The rows below fall into families. The same turns and mirrors carry the whole set onto itself and the rows of a family onto each other. For each named row, which other rows are in its family? Write them in the order they are listed.
These 40 rows form 5 families of 8 rows each.
K354: [-0.73 -1.52  0.52 -2.16 -1.39 -0.94  1.19  0.65  0.89  2.98  1.56  0.34
 -1.68 -1.35 -0.07]
K512: [-0.16 -1.42  1.44 -2.52 -0.93 -1.57  1.34 -0.03  0.67  2.32  2.31  0.38
 -1.18 -0.36 -1.15]
K484: [ 0.34 -1.67 -2.20  1.01  2.14  0.05 -1.11  0.33 -2.36 -2.30  1.08  1.04
 -0.39  1.27 -1.22]
K514: [-0.30 -0.89  1.16 -0.32  0.71  0.11 -2.30  0.80 -2.03 -0.61  0.20 -0.50
  2.41 -0.37  2.47]
K294: [ 0.15 -2.46 -0.90  0.48  1.67  0.27 -1.18  0.20 -2.83 -1.91  0.91  0.47
 -1.30  1.95 -1.60]
K501: [ 0.00 -1.17  0.20 -0.09  0.92 -1.03 -2.54  0.93 -2.12  0.08  0.33  0.28
  2.52 -1.10  1.71]
K955: [ 1.77 -0.53  1.79  1.82  1.67 -2.65 -2.31  0.51 -1.30  0.44 -1.73 -1.90
 -0.89  1.51  0.46]
K923: [ 0.03  1.46  2.75  0.58 -1.10  0.43  1.67  0.31  2.44  2.21 -0.57 -2.07
 -0.63 -1.00  1.61]
K270: [-0.28  0.74  2.49  0.33 -0.33 -0.97  2.52  0.63  3.20  3.09 -0.71 -0.97
 -0.76 -0.47  1.61]
K683: [-0.56 -0.87 -0.48  2.03 -0.48  0.72  2.80  0.28  2.14  2.19 -0.33 -0.64
 -4.01  0.66 -1.09]
K136: [-0.26 -1.47 -1.21  1.20  1.23  0.17 -1.81  1.48 -2.93 -1.95  0.70  0.28
 -0.94  2.34 -0.89]
K881: [ 0.54  0.75  2.45  0.97 -0.89  0.14  1.85 -0.21  2.86  2.48 -0.41 -1.23
 -0.02 -0.71  2.00]
K326: [ 0.03 -0.56  1.48 -2.69 -1.41 -0.96  0.60  0.61 -0.03  2.13  2.16 -0.18
 -1.81 -0.68 -1.21]
K242: [ 0.59  0.05 -0.64  1.54  0.14  0.81  2.66 -0.37  2.78  1.30  0.00 -1.05
 -3.14  1.99 -1.80]
K959: [-1.88 -0.94 -0.29  0.97 -1.22  2.79  1.33  0.62  1.82  0.39  2.21  1.45
 -0.01 -0.19  0.23]
K190: [ 0.29 -2.25 -1.12  1.69  1.52  0.04 -2.73  1.06 -2.44 -1.41  0.91  0.40
 -0.89  1.68 -1.11]
K676: [ 0.54  0.66 -0.55  3.86  2.81  0.69 -1.36  0.58 -0.19 -1.82 -1.62 -1.12
 -0.40  2.34  0.15]
K917: [-0.48  0.22  0.24  4.20  2.46  0.68 -0.74  0.95 -0.55 -1.67 -1.58 -1.87
 -0.59  2.38  0.58]
K91: [-0.40 -0.10  0.73 -0.43  1.10 -1.06 -2.99  1.12 -2.28 -0.69  0.27 -0.42
  1.78 -0.17  1.64]
K272: [ 0.60  0.19  0.93 -0.59  1.47 -1.18 -2.76  1.00 -1.78 -1.07  0.47  0.27
  1.58 -0.15  1.76]
K768: [ 0.44 -0.45 -0.55  4.82  2.42  0.65 -0.50  0.32 -0.35 -0.97 -2.00 -1.04
 -0.15  1.61  0.47]
K56: [ 1.86 -0.03  1.84  0.96  1.46 -2.70 -1.89  0.36 -1.85  0.30 -1.69 -2.16
 -0.69  2.10  0.82]
K306: [-1.86 -0.03 -1.61 -0.15 -0.44  2.43  2.23  0.59  1.84  0.66  2.16  1.16
 -1.14 -1.01  0.04]
K491: [-2.09 -0.90 -0.79  0.75 -0.18  2.14  2.26  0.95  1.95  0.67  2.08  1.61
 -1.12 -0.47 -0.36]
K2: [-0.46 -1.15  1.06 -2.43 -1.15 -1.34  1.19  0.87  0.68  2.46  1.75  0.85
 -1.70 -0.53  0.02]
K470: [ 0.18 -0.61  0.21 -3.00 -1.37 -1.01  0.39  0.17  1.54  2.48  1.90  0.42
 -0.23 -0.44 -0.70]
K480: [ 0.99 -1.78 -0.49  0.88  1.94  0.49 -1.34  1.05 -2.96 -2.24  1.17  0.61
 -2.24  1.05 -1.64]
K503: [ 2.64 -0.53  2.55  0.93  1.79 -2.60 -1.22  0.24 -1.89 -0.13 -1.47 -1.97
 -1.64  1.16  0.19]
K9: [-0.03 -0.42  0.27  2.18  0.04  0.38  3.61  0.50  2.30  1.43  0.08  0.14
 -3.86  1.43 -0.97]
K851: [ 0.02  0.14  0.86  4.39  2.40  1.56 -0.63  1.04 -0.45 -2.02 -1.44 -1.17
 -0.61  0.94  1.41]
K927: [ 0.03  0.59  1.85  1.14 -0.81 -0.65  1.06 -0.37  2.98  3.48 -1.15 -1.49
 -0.36 -0.10  0.94]
K812: [ 0.31  1.36  1.50 -0.03 -0.06 -0.49  2.60  0.25  3.08  2.75 -0.88 -1.45
 -0.93 -0.69  1.50]
K65: [ 0.22 -0.75  0.63  1.62 -0.14  0.37  3.15 -0.46  2.01  1.32  0.47 -0.63
 -3.22  1.94 -2.38]
K568: [ 2.46 -0.06  0.87  0.76  1.83 -2.94 -1.25 -0.23 -0.84  0.15 -1.90 -2.08
  0.04  1.49  0.54]
K946: [ 0.42  0.07  0.46  1.58 -0.77  0.55  2.68  0.01  1.53  0.95  0.24 -1.12
 -3.97  1.29 -2.36]
K230: [-1.84 -1.15 -1.25  0.95 -0.70  2.87  0.90  0.68  2.00  1.40  2.01  1.65
 -0.35 -0.20 -0.91]
K595: [-2.00  0.13 -0.38  0.82 -1.09  3.24  1.63  0.89  1.56  0.45  2.14  0.39
 -0.86 -0.76  0.28]
K369: [-0.29 -0.23 -0.01  4.34  2.14  1.60 -0.63  0.29 -0.69 -1.33 -1.53 -1.32
  0.07  1.77  1.38]
K708: [-0.12 -0.92  1.43  0.00  1.34  0.09 -2.39  1.20 -1.74 -0.93  0.62 -0.37
  1.40 -1.35  2.33]
K225: [ 1.93 -0.88  2.06  0.46  1.67 -2.77 -0.80 -0.55 -1.80 -0.13 -1.84 -2.63
 -1.10  2.06 -0.25]

The rest of the family of K568: K484, K501, K242, K768, K470, K927, K230

